T: 4 groups of rows, each row roughly a mix of its group's hidden directions
T (136 x 10)
[[ -3   5 -14  -1  22 -27  12 -38  15  15]
 [-27   3  32 -27   7  -6 -13  12 -26  -5]
 [-31   6  15 -12  -4  18  -6  24 -34  10]
 [ -7   8  22 -22  10   2  10   4 -25 -40]
 [-28 -21  23  17  -4  20  26 -10   1  17]
 [ 25  -2 -18  15 -16 -27 -14  -8  26  22]
 [ 14  10 -18  10  -1 -14  24 -39   5 -22]
 [ 34   9  -1  31   0 -11  26 -13  18  -9]
 [-14  13  20 -27  19 -18  -3  10 -15 -32]
 [-25   1  24 -14   8 -26 -21  -6 -25 -17]
 [-16   5  34 -11   8  22   9  -8 -36   0]
 [-31   8 -17  -2  22  -4  -1  36  10  19]
 [ 25  -8 -34  16  13  11  14  -6  30   4]
 [ 13   2  -5 -11  17  41  20   6   3 -28]
 [-15  15  38  -8  -6 -11  11  -7 -30 -19]
 [-19  -4  32  -5 -25  17  -7  18 -23  18]
 [-10 -19 -24 -10   3  20 -33  16  14  21]
 [ -4  -4  15  -8   3  36  -1  24 -22 -30]
 [-30   5   3   2 -15 -35 -24  16  -7  16]
 [  2  -5  -6  17  25  25  22  11  35 -10]
 [-35   8  12 -21  -9 -31 -16 -19  -5   6]
 [ 27 -17   0  -2  10  40 -23  16  -2   8]
 [-41  -6  -6  -7 -25  21  -2  14 -21  -4]
 [ 43 -10 -19  11 -18  10   3  -5   9 -24]
 [-22  16  28  -9 -10  15  17  22 -28  -6]
 [-11  -3   1   2   6 -25 -51   3 -12   3]
 [ 30  -4 -22  20  10  28   2 -12  26  -7]
 [-45 -21   8 -16   9  17   2   0  -6  17]
 [ 20   8 -11  27   2  -7   5 -13  26  36]
 [ 28  -5  19   3  23  33  18  -4  17 -11]
 [ 38 -12  -9   8  13  28   4  -7  16 -24]
 [ 34   6   4  -7  30 -21 -15 -15  21   2]
 [ 32   6 -33  16   6   5   4  -4  28  18]
 [  6 -13 -30  12 -22 -21 -31 -10 -11 -13]
 [-41  11   1 -26  25 -12  -2  16   5   2]
 [ 28  -3 -30   6  19   2  14  -6  31 -17]
 [ 23  -5   2  13  -7  32  32  -5  20  15]
 [-26   8  14  12 -20 -41  -7   5 -12  13]
 [ 21  10  36 -10 -13   4  30  17 -14 -10]
 [-37 -21  -7 -17  19  24 -19  10  -4   0]
 [ 37   4 -27 -15  23  -6  -5  -8  22  -6]
 [ 16  -8  22 -22  11  12   9  15 -22 -35]
 [ 37  -1  -1  21 -18   3   6 -37  -7  -4]
 [ -5  -3  22  -7 -18  -5 -34  21 -29 -12]
 [-16 -20 -15  -4   7  41 -16  23   7   9]
 [ 29  13  -3  16   3   6  14  14 -27 -32]
 [ -6   1  26  -9  14   8 -33  18  -3  33]
 [ 32 -13  -6  16   9  39  16  15   6  -5]
 [ -8   3  34 -14 -15  13   2  26 -32 -10]
 [-16  17  24 -16  -8 -25  -1  13 -35  -9]
 [ 27  10  41   6   4  15  14  18  -6 -15]
 [ -2  -4  40 -11 -29   3   3  22 -21   8]
 [-35   9   8  -3 -23 -40   0  -4   7   3]
 [ 18  -5   8  10   5  35  28  -3  23  21]
 [ 13  -6 -36  11 -10 -20 -24  13  26   3]
 [-23 -11  22 -27   2  32 -10  11 -21   1]
 [ 39  -4  -2  23 -17  13   0 -31  -9   2]
 [ 29   5 -24  28  -9  -8  13 -17  23  14]
 [ 40  -2  21  -7   2  36   3   2  -7 -10]
 [ -1   1  39 -13  -5  17   7  10 -33 -18]
 [ 37  -3 -32  16   5   7  20 -10  18   2]
 [  4   6 -19   9  -2 -28  -1 -35  24  22]
 [ 39  -2  -8   5  24  30 -13  -1  17  -1]
 [-28   9   6 -13 -13 -22 -16  23 -26  19]
 [  5   4  19 -10  15  22  21  11 -13 -40]
 [ 18  -9 -23  -7  14  33  18 -25  11 -14]
 [ 12  -4 -42  12   7 -18  -8 -10  28  13]
 [-42   2  -3   3  -7 -19 -21  29   4  10]
 [ 15   7 -45 -13  12  -7  17  -4  17 -17]
 [-15  -2  47   3 -13 -10 -12  14 -16  17]
 [ -2  -2 -15  17 -31 -43  15   2  -4   3]
 [  5  -8  25 -22  35  27  12  -9  14   2]
 [-28  10  -3 -16   4 -34 -20   8 -23 -15]
 [ 21  10   7  23 -16  19   2   2 -40 -13]
 [-50  16   7 -11  -1 -19   3  -7  -3  13]
 [  5 -19 -21   8  -7  41  -5  23  14  14]
 [-15  21  -9  13  -3 -48 -10  -7  -6  13]
 [  5 -19 -42   5  10  17  -3  -1  26  17]
 [ -3 -13 -16   5  -8  37   8  29  23  13]
 [-11 -15 -33   4  -6  11 -32  27  10   6]
 [ 12 -13 -16  -1  29  32  10  -7  25  19]
 [ 33 -11   4  20  -4  43   6   7   2  -4]
 [ -7  10  21  21 -17  39   6 -16 -19   7]
 [-20  17  38  -9  -6 -17   6   4 -26 -16]
 [-20  -8  16 -31  16   8 -22  16 -18 -22]
 [-14   6  15  -3   5  12  31 -12   7  42]
 [-11 -19 -17 -13  28 -26   6 -27  20  -5]
 [-31  -4  -6 -17  -5 -20 -24 -12  -7  33]
 [-37  14   3  -1  -5  27  16  24 -11  15]
 [ 40  -5  -5  29 -15  14  16 -19   0  -4]
 [-12 -16 -10   8 -10  16 -43  27  -7   6]
 [-23 -20  -7 -16   9  15 -35  17 -12 -18]
 [ -6  -5  -5 -20  14  46  16   1  -5 -23]
 [ 13  17  15  17   2 -48   0 -14   8  -2]
 [-38  12   7 -19  16 -28  12 -13 -14  -5]
 [ 25  20  16  -7   4 -25  24  -4  -9 -30]
 [-19 -23 -12 -23  23  34  11  -8   8  -6]
 [  6 -14   1 -15  27  40 -18   6  16  14]
 [ 10  21  22  -2 -16 -18  10 -24 -23 -28]
 [ -1  -4 -26  23  -3 -10  18   4  34  26]
 [ 32  22   6   9 -17 -28  12   0  -4 -26]
 [-33  -8  22   2 -17  -8 -19  21 -13  24]
 [ -5  18   1  22 -26 -31  21   3 -16 -19]
 [-13  11  -1   5 -27 -41 -16 -14 -18   9]
 [-49   2  11 -17  -6  -9  -3  15 -18  10]
 [ 34  -8   1   5   1  36  22   8  19  -7]
 [-15 -24  15 -15  20  26 -33   3  -3  12]
 [-25   4  15 -11 -18  -6 -21  -6 -40   9]
 [  6   3  22  22   0  19  42  -4   5 -20]
 [-28  12   6   3   0   7  -5 -14 -17  45]
 [ 27  20 -14  -2   0  12   7  40  -8 -19]
 [ 35  -7 -25   1  23   7   6 -21  24   1]
 [  0   4 -33  14   9 -25  -8 -24  25  18]
 [ 28  13 -28   7   3 -26  11 -12  14 -24]
 [ -3 -20 -42   0   9   6 -12  -2  22  26]
 [ 20   8  -5  33 -24 -34   1   0   7  14]
 [ 25  20  -3  13   3 -26   5  12  11 -37]
 [ 31   1 -26  27   3  -7  -3 -16  27  11]
 [-30   1 -35   2  17  14 -16  16   1 -20]
 [  1  -4 -48  -4  10   3 -21   9  24   4]
 [ 31   7  -8  19 -22 -28 -26  -5  10   5]
 [ -5 -18 -10   7 -11  40 -20  31   1   2]
 [ 45  -4 -25  14 -10   8   2  -5  19 -12]
 [-13 -22  18 -15  13  33 -16  -4 -27   9]
 [ -3 -15  22 -15  -1 -12 -31  -1 -12  37]
 [ -8 -17  18 -28  19  41  -4   2  -7  -2]
 [ 44   5  -1  18   9  20   4  11   2 -26]
 [-23 -11  33 -28  19  22   8  -3 -11  -3]
 [-32   4  16 -29  20   4  -8  27   0 -13]
 [ 36 -13 -23  -4  27   5   6  -6  26  -1]
 [-25 -22 -18  11 -23  34  13   3  -3  10]
 [ -9  20  11 -10   1  18  25  31 -19 -24]
 [-21 -22  14 -25   3  33  -6  -2 -23  15]
 [-26  -2 -12 -18   9 -28  -8 -17  25  24]
 [-41 -14  -2 -19  -3 -30 -13  14  -4  -7]
 [-22 -12 -24 -12  21  21  29 -22   4  -6]]
which group is each row in? (one row of each group first)
[-10 -10   6  10 -30  12 -28   5 -21  31] -> (27)
[ 28  18  23  -6  -5 -15  12   7 -19 -32] -> (101)
[-16  -5   6  14  -2  26   3   8  10  47] -> (19)
[  4  16 -19 -13  30 -24   1 -21  17 -24] -> (16)

[-37 -10  14 -13 -10  19  -4  10 -29  18] -> (27)
[-10   0  33 -18 -15   1  -3  25 -33  -7] -> (101)
[-14   5   9  21 -20 -39 -10  18  -3  22] -> (16)
[ 30  15   5  27 -19 -29  16 -15  -3  -5] -> (16)
[-11   7  -5 -17   2 -33 -18   3 -20 -35] -> (19)
[ -1  -8  37 -21  -3  21  14  16 -26  -8] -> (101)
[-22 -14  -7   4  -3  31 -24  30  -1  20] -> (19)
[-40  20  15  -6  -3 -22  26   0  -8  -4] -> (101)
[ 30  20  11   2  -6   6  18 -14  -8 -38] -> (16)
[ 35   1   5  -1  11  29  -1 -19 -26 -18] -> (27)
[-26   7 -32   8 -25   1  31  11  -5   0] -> (19)
